(in the rows, 128 means zero)
Each path below is one point turned by a fixed rotation once a step. After each direction that follows a path, write how fast that rotation turns it, in degrees a step (0 if it stays still).
Each turn is a multiple of 5 degrees from 10 to 175, or 0.
Each row of a path follows its step; steps can be skipped.
Rotation 1:
step 1: [131 128 121 130 136 128 138 128 129 129 123 128 124 117 118 133 130 133
 126 118 130 135 127 125 126 120 131 121 130 131 123 130 128 121 130 128
 128 126 114 126 126 133 122 132 121 125 128 121 127 132 126 134 125 133
 114 132]
step 3: [134 127 126 131 136 136 129 127 123 133 120 122 128 122 122 128 123 132
 120 128 125 117 127 130 123 135 127 122 133 132 133 131 122 122 128 129
 131 128 116 133 136 134 125 133 122 122 126 135 125 136 127 132 125 122
 122 137]
step 4: [138 129 119 125 122 126 131 132 126 137 128 123 130 116 114 128 127 126
 127 125 128 132 127 130 132 137 133 126 125 134 118 137 133 138 132 127
 132 127 117 130 122 133 124 131 128 123 119 128 128 131 130 127 126 130
 124 132]
step 6: [135 130 118 130 123 123 127 131 130 137 124 123 137 124 118 132 124 129
 126 131 121 125 127 127 125 128 133 121 137 127 125 123 129 132 117 125
 135 129 124 130 130 138 127 122 116 126 128 128 126 133 133 130 120 124
 117 131]
step 8: [130 121 120 125 123 124 129 126 133 131 128 113 124 123 113 125 124 131
 135 131 124 129 128 129 126 137 133 125 131 129 128 123 124 131 127 131
 136 125 117 133 127 135 130 131 139 125 122 124 128 135 135 132 130 127
 122 132]
step 11: [122 124 126 119 131 127 129 125 134 135 129 117 134 114 123 125 127 132
 123 131 117 122 123 119 128 129 134 129 131 127 131 126 129 132 131 127
 128 132 126 130 135 131 129 133 130 125 124 138 122 139 127 128 125 129
 117 128]
step 15: [131 124 124 120 131 135 124 132 131 133 124 124 130 115 131 127 133 131
 125 121 121 125 127 120 125 134 125 134 122 134 124 128 127 124 131 129
 132 129 123 133 139 126 121 135 125 126 113 129 121 134 129 131 127 135
 122 135]
step 21: [131 127 115 124 130 121 134 130 124 135 125 121 132 115 127 131 129 129
 119 121 135 127 124 127 128 129 120 127 117 127 121 137 125 127 126 130
 129 132 125 128 127 132 131 127 124 134 126 122 121 127 131 129 116 121
 123 132]
step 22: [134 133 112 130 134 133 127 125 134 129 130 120 125 125 119 120 126 125
 119 130 122 122 127 123 117 134 132 124 131 125 125 124 134 124 123 126
 131 125 120 125 135 134 126 134 123 134 128 131 121 127 132 127 124 121
 122 127]
step 24: [129 125 122 126 133 126 140 123 129 128 128 120 120 121 120 122 130 124
 127 125 127 130 129 127 121 130 125 129 130 126 124 133 121 129 122 129
 130 125 115 118 124 140 127 132 129 125 124 116 131 129 137 126 121 126
 124 133]
Speeds:
[130 126 127 126 131 128 127 129 125 129 131 128 130 131 129 130 130 127
 128 129 128 127 127 127 128 128 127 128 127 128 130 129 128 129 126 129
 128 128 130 126 131 130 127 126 127 128 131 129 128 127 129 130 127 126
 126 129] -> 95
[130 126 126 127 129 129 127 127 131 127 131 128 128 127 131 127 127 128
 130 130 128 130 130 126 129 129 130 128 128 131 127 129 128 127 131 129
 129 128 126 129 126 128 130 129 126 128 130 129 126 128 127 130 128 127
 128 127] -> 100
[128 127 130 125 129 127 129 131 130 125 128 126 130 130 128 128 131 129
 128 130 127 128 127 127 130 128 129 129 129 128 128 127 126 126 128 128
 130 129 129 128 127 129 128 127 129 127 125 128 129 128 129 125 129 127
 127 125] -> 20
[128 128 127 126 129 131 126 127 128 127 130 126 129 129 125 129 126 129
 127 127 130 129 127 128 128 126 129 128 128 127 125 126 127 129 130 127
 125 126 127 126 130 130 131 127 131 131 128 130 129 127 127 128 129 128
 129 127] -> 125
[128 125 129 125 127 128 128 126 126 125 128 128 125 128 127 127 131 127
 129 128 129 129 128 127 127 128 129 126 128 126 126 127 131 130 131 129
 129 128 129 129 127 129 126 128 129 127 128 126 129 129 128 130 130 129
 126 130] -> 95
Rotation 2:
step 2: [119 130 121 122 132 128 134 123 128 138 132 123 130 138 128 124 138 127
 136 125 128 129 124 120 126 136 132 145 122 134 132 128 126 134 125 122
 129 123 129 129 128 125 125 133 138 121 122 127 131 133 131 125 130 123
 125 123]
step 4: [129 121 136 139 133 125 126 123 125 124 134 129 117 122 128 131 122 118
 122 128 132 121 138 133 122 124 136 132 132 135 126 131 122 132 129 128
 126 121 133 125 126 128 124 130 130 137 133 127 139 124 129 133 125 135
 137 133]
step 9: [122 123 134 130 135 136 127 132 130 129 134 120 121 130 132 127 123 126
 127 129 118 123 123 135 134 122 121 127 128 129 130 128 118 124 126 126
 133 117 122 119 123 130 122 137 137 127 127 130 124 128 115 132 131 124
 128 131]
step 12: [124 129 125 128 132 131 125 123 119 117 127 125 121 132 128 134 134 130
 132 123 125 126 130 139 133 140 137 126 121 129 122 122 135 136 129 124
 132 135 133 128 128 125 119 137 137 135 128 129 124 123 127 118 126 131
 134 126]
step 14: [124 125 131 134 121 125 131 119 127 127 130 124 132 130 126 116 115 125
 132 128 127 123 117 124 134 127 134 136 123 127 121 138 115 129 130 124
 127 123 128 125 131 132 132 124 120 129 129 125 129 120 119 131 136 131
 125 128]
step 15: [121 127 128 128 131 128 124 122 130 127 137 132 125 123 130 119 129 138
 135 133 130 133 127 120 126 127 136 134 129 125 122 116 137 118 134 120
 137 123 133 120 127 121 132 125 124 126 136 125 127 125 134 129 132 125
 125 119]
step 16: [124 127 128 131 130 132 128 135 143 131 124 135 118 131 128 123 123 131
 129 130 121 120 126 128 111 124 129 126 122 130 132 117 133 123 132 128
 121 129 124 131 129 130 135 125 134 133 130 131 132 137 130 121 125 132
 133 130]
step 19: [142 129 133 126 126 132 126 125 126 139 128 131 118 130 130 126 125 125
 126 135 133 117 137 133 127 129 132 135 123 125 120 123 128 133 127 128
 125 123 124 127 124 134 119 127 124 132 125 119 132 128 119 126 140 125
 128 134]
step 21: [119 129 129 126 133 119 124 136 129 123 121 126 130 136 132 125 130 136
 128 127 121 133 133 130 120 119 128 127 128 125 131 136 125 131 123 125
 122 120 136 133 119 139 138 127 128 126 131 133 127 136 125 132 130 135
 119 130]
step 23: [133 126 117 127 127 122 123 129 124 138 132 131 123 122 126 130 131 132
 140 129 136 131 124 121 133 128 127 129 138 135 131 122 125 126 130 122
 126 126 122 132 126 124 127 125 139 130 129 132 134 128 131 130 115 118
 131 137]
Speeds:
[127 131 128 126 129 131 128 125 127 126 127 130 127 127 129 128 129 127
 125 127 130 130 125 128 128 128 130 131 128 127 126 129 129 128 126 127
 127 128 127 127 127 126 125 128 129 127 126 128 126 128 129 129 129 129
 128 127] -> 145
[127 128 127 128 127 129 126 125 128 128 128 129 124 128 126 127 129 130
 130 129 126 127 128 129 127 127 131 129 128 130 127 128 129 130 128 126
 127 125 129 127 127 129 129 128 130 129 126 130 129 127 125 128 127 128
 126 128] -> 0
[127 129 126 125 125 127 127 130 128 128 125 127 127 127 127 128 130 128
 127 127 128 125 128 130 127 128 127 130 124 127 127 126 128 127 129 127
 128 127 129 127 129 128 128 127 128 127 129 126 129 129 132 128 126 129
 126 125] -> 80
Rotation 3:
step 1: [124 132 126 115 129 130 130 119 126 130 123 131 129 128 132 125 125 125
 120 132 132 131 131 136 130 133 122 137 129 130 126 133 126 125 124 129
 132 135 121 127 126 126 124 130 129 123 129 126 130 125 145 129 122 127
 123 127]
step 2: [141 130 132 130 135 130 128 119 127 130 132 133 129 131 127 126 131 129
 117 134 132 124 126 132 129 129 120 127 131 125 117 136 120 135 127 125
 130 138 123 132 131 130 119 132 127 130 127 127 126 134 128 125 127 127
 124 129]
step 7: [124 123 133 131 133 131 130 121 134 135 131 125 135 125 131 124 120 129
 120 125 132 132 130 133 124 128 119 125 138 123 126 134 123 125 132 132
 122 126 121 129 130 124 126 135 135 131 129 130 129 134 129 120 125 121
 125 129]
step 11: [128 135 134 124 137 132 130 119 132 129 140 136 123 131 130 124 127 128
 119 131 129 126 129 121 129 129 126 124 134 123 126 134 126 133 124 131
 128 131 119 128 127 122 125 126 127 127 121 136 119 122 132 128 127 127
 124 125]
step 12: [126 128 139 127 130 132 130 122 130 130 126 128 127 142 131 124 120 131
 119 125 124 123 132 130 124 131 126 126 133 127 121 127 124 131 133 132
 124 130 126 126 126 122 129 130 128 141 121 124 133 129 128 136 126 132
 120 134]
step 16: [125 135 134 127 132 131 129 118 123 136 127 136 128 128 127 131 117 125
 126 128 132 123 131 129 125 128 124 123 130 119 126 134 121 124 128 132
 130 125 119 123 127 124 125 129 134 126 139 128 127 133 138 131 126 127
 127 134]
step 20: [134 132 132 127 133 133 125 117 133 128 137 134 123 135 126 126 127 125
 117 128 129 132 126 131 120 126 131 124 130 127 126 129 124 133 134 123
 131 130 124 134 124 123 131 128 130 134 123 125 127 138 135 134 127 133
 123 128]
step 23: [130 130 126 123 134 134 129 126 128 123 127 132 128 136 132 134 131 128
 122 117 136 129 127 124 130 133 124 126 136 124 126 126 124 128 130 128
 128 129 119 124 121 130 122 126 132 127 127 134 133 133 141 119 124 123
 127 121]
step 24: [125 126 130 128 131 125 133 114 133 132 122 133 132 133 132 129 125 129
 121 127 127 129 128 127 125 131 118 125 123 124 122 128 133 127 128 129
 133 129 117 123 133 121 121 136 125 126 128 124 132 134 139 128 125 127
 125 133]
step 26: [123 128 130 128 135 133 125 127 122 131 130 127 123 127 127 128 126 121
 127 125 127 124 133 125 134 135 127 133 133 130 120 137 124 135 128 127
 123 136 115 135 126 134 122 128 129 132 126 134 123 130 135 136 128 130
 120 131]
Speeds:
[126 130 127 126 130 130 126 130 130 129 127 129 128 128 127 127 128 127
 129 129 129 125 128 127 130 129 130 129 128 126 129 128 128 128 123 128
 127 127 124 127 130 127 129 129 127 125 128 129 128 127 129 128 128 129
 128 131] -> 145
[128 127 128 129 126 130 129 128 129 126 126 126 127 128 129 130 129 128
 126 126 128 127 128 129 125 126 129 126 129 126 130 128 130 130 129 131
 127 126 128 129 128 129 132 129 128 128 126 127 128 129 130 125 128 127
 130 130] -> 45
[126 128 127 127 126 130 128 128 128 127 126 125 130 129 125 129 129 130
 130 127 128 128 129 125 129 131 127 129 127 130 129 126 127 129 128 126
 128 130 128 127 126 131 129 126 127 128 128 128 128 128 129 128 126 125
 128 127] -> 80
[127 127 128 128 129 129 125 127 128 130 127 129 126 127 128 126 130 130
 126 129 130 128 128 131 128 129 130 129 129 129 130 131 128 127 129 127
 127 128 128 130 128 130 128 125 127 128 131 124 128 129 128 126 128 127
 129 128] -> 55
[127 125 129 128 126 126 129 128 129 129 127 127 127 130 129 129 128 129
 127 127 126 126 130 126 130 127 127 128 128 129 127 127 129 128 129 127
 129 128 126 127 132 126 130 126 126 129 128 126 129 128 127 126 129 131
 128 128] -> 120
Rotation 4:
step 2: [129 125 121 123 133 139 123 124 124 125 127 135 135 125 129 125 119 131
 127 133 131 129 133 118 128 127 123 130 124 132 132 125 129 119 141 122
 117 141 126 128 122 122 132 127 119 127 128 125 133 132 125 112 133 125
 123 137]
step 4: [123 123 117 123 131 134 127 128 121 125 127 134 124 131 131 132 127 129
 140 120 117 136 123 132 124 133 126 126 127 130 144 126 135 122 143 138
 126 134 123 122 124 129 121 128 130 129 126 128 136 121 132 123 138 123
 128 131]
step 9: [130 123 120 127 129 131 139 132 128 138 128 129 137 135 131 126 132 135
 128 120 131 126 138 136 129 129 122 137 131 129 135 121 141 122 129 123
 129 129 131 121 126 126 121 125 121 136 125 133 144 120 124 118 134 131
 130 129]
step 10: [130 135 118 130 135 132 136 129 117 128 133 132 123 128 132 130 120 130
 137 124 138 127 142 122 129 135 121 132 125 135 126 120 133 122 127 124
 121 131 133 117 118 132 126 132 126 130 127 128 131 124 127 115 130 133
 123 137]
step 12: [127 125 117 135 119 126 133 126 117 124 130 126 131 127 129 137 131 133
 139 122 123 124 136 137 123 131 130 132 131 127 144 128 133 130 127 132
 123 132 129 116 124 119 117 127 123 129 133 125 135 123 127 119 129 130
 127 121]
step 13: [122 128 120 128 132 129 129 118 114 124 135 145 125 136 129 129 116 131
 127 124 130 127 132 126 120 133 128 128 126 125 140 128 133 132 127 121
 123 130 132 117 130 125 123 127 121 118 133 132 129 124 123 117 129 128
 129 130]
step 14: [123 121 121 127 121 133 129 124 120 121 137 137 121 125 121 129 125 131
 116 127 135 127 130 133 124 130 125 142 130 132 137 126 132 122 121 121
 127 136 122 127 131 134 124 123 118 133 131 126 133 131 120 116 125 131
 123 123]
step 16: [128 125 125 125 129 138 123 127 127 130 123 135 128 126 125 127 124 135
 129 130 127 130 134 119 118 126 126 134 130 116 140 129 129 118 136 120
 129 137 128 124 129 121 122 129 120 124 138 130 122 125 122 112 135 120
 126 134]
step 19: [133 126 123 128 127 141 128 129 122 116 120 134 126 127 126 140 113 132
 135 124 130 136 132 127 122 129 128 137 123 131 136 131 124 112 133 126
 130 133 121 129 126 125 129 130 130 131 129 123 129 131 128 122 141 129
 119 130]
step 22: [130 128 118 127 129 135 127 134 123 128 131 144 120 134 125 130 126 125
 122 117 129 131 123 135 126 131 123 137 123 144 129 135 122 116 129 117
 134 136 123 121 127 131 122 126 127 126 128 128 130 121 124 125 134 128
 126 133]
Speeds:
[128 127 127 130 125 128 128 129 127 128 127 126 128 128 130 125 126 125
 130 127 125 130 131 127 129 130 131 127 127 127 129 128 129 128 127 128
 129 129 126 128 128 130 128 131 129 128 126 127 126 125 128 128 128 127
 127 128] -> 55
[128 128 131 128 128 127 128 127 129 129 128 129 130 125 128 126 124 126
 128 128 128 127 128 127 129 127 126 127 128 127 127 127 131 130 125 127
 126 129 128 125 130 130 128 126 127 129 130 130 128 129 130 127 130 129
 128 131] -> 100
[127 127 128 127 131 129 130 128 127 127 129 129 126 130 128 129 125 129
 126 128 129 129 128 129 129 130 128 127 128 129 128 127 132 126 127 128
 130 123 128 129 129 131 129 128 129 130 125 128 129 129 127 127 129 128
 129 126] -> 80
Rotation 5:
step 1: [125 124 129 138 124 123 122 128 131 125 124 120 133 125 126 131 129 127
 123 123 131 131 131 140 143 123 123 129 129 117 127 132 123 122 125 121
 129 130 130 132 119 130 126 124 128 130 119 128 123 130 132 125 133 129
 135 131]
step 2: [132 127 134 121 122 132 130 127 124 131 128 127 129 130 129 136 118 125
 127 138 136 128 131 123 119 125 128 121 128 119 127 115 134 132 126 124
 130 127 131 127 130 127 124 117 124 127 122 124 124 123 128 138 135 133
 128 121]
step 6: [121 123 123 125 132 129 126 129 113 121 125 132 125 134 128 127 135 133
 125 136 122 127 125 128 128 138 128 137 127 129 132 142 133 133 134 130
 124 134 128 129 123 131 133 128 116 127 129 130 130 130 130 128 124 133
 131 128]
step 11: [132 125 132 132 137 120 125 131 128 132 124 134 131 124 127 124 124 123
 141 124 132 122 123 124 131 127 124 131 137 137 141 127 123 127 122 129
 127 131 127 125 137 128 133 135 127 128 129 133 133 128 121 124 132 120
 134 128]
step 15: [119 133 117 125 125 135 130 137 136 123 133 124 123 133 127 129 125 139
 127 119 129 130 125 127 128 123 131 131 127 127 128 122 128 126 126 129
 140 119 140 133 129 128 121 127 134 132 127 125 125 133 128 126 127 121
 122 125]
step 18: [133 135 138 127 119 130 123 130 122 129 124 127 128 133 127 128 124 125
 121 134 127 125 135 127 127 126 130 124 132 134 126 115 133 120 129 122
 134 125 131 121 129 119 120 134 125 133 123 128 132 129 139 131 121 131
 124 128]
step 19: [132 121 134 126 128 122 128 127 126 128 126 126 133 126 128 133 125 130
 135 120 138 125 129 137 144 127 127 131 120 125 125 134 121 128 136 125
 130 136 124 123 134 126 121 132 131 128 130 130 128 127 133 128 132 134
 139 125]
step 20: [132 127 129 125 127 130 123 125 122 133 128 121 123 133 130 133 121 127
 119 139 130 127 133 130 130 129 127 119 126 118 123 128 124 123 126 119
 124 129 136 127 124 124 137 130 118 127 124 117 128 130 125 132 137 125
 123 128]
step 25: [124 128 128 134 136 128 135 118 133 134 127 128 127 131 116 130 138 130
 126 132 129 128 118 130 126 131 126 133 124 123 137 128 133 140 117 131
 122 127 129 126 130 129 127 127 125 128 121 132 135 119 134 131 127 133
 126 126]
step 26: [134 132 122 127 127 126 131 133 126 131 124 134 128 135 128 131 127 127
 124 129 125 139 128 129 126 125 124 129 134 123 123 122 123 123 129 131
 132 116 118 128 125 132 131 127 132 130 132 127 136 120 136 128 116 116
 136 129]
Speeds:
[130 130 126 126 126 128 133 128 126 128 129 129 127 125 127 129 129 126
 130 126 128 128 129 127 127 126 128 126 128 128 128 128 127 128 130 130
 126 129 126 127 127 126 127 128 128 127 127 128 128 126 131 127 131 128
 128 129] -> 155
[128 132 128 131 128 127 129 126 127 126 129 128 127 128 129 127 125 128
 129 127 128 129 129 126 126 125 126 127 128 128 128 130 129 127 128 126
 128 126 130 128 127 129 126 129 130 128 128 127 125 129 129 131 125 130
 130 128] -> 130
[128 128 127 128 128 127 127 129 129 131 129 127 129 128 130 128 130 124
 124 125 127 130 128 128 130 127 129 130 126 130 126 129 128 131 129 128
 128 126 126 127 127 130 125 127 129 126 129 128 127 129 128 128 128 129
 129 128] -> 160
[130 127 130 125 128 128 128 129 129 127 128 127 126 128 127 129 128 126
 130 128 129 128 129 126 126 129 130 128 130 128 127 126 130 127 130 127
 128 127 126 127 128 128 126 126 131 129 130 130 129 130 126 131 126 127
 129 129] -> 135
[127 130 127 128 129 129 127 129 128 126 127 129 127 127 129 129 128 127
 127 128 127 128 132 130 128 129 130 128 129 125 130 132 128 130 127 127
 129 127 127 127 130 128 128 129 127 130 127 126 128 128 129 129 128 124
 126 131] -> 130
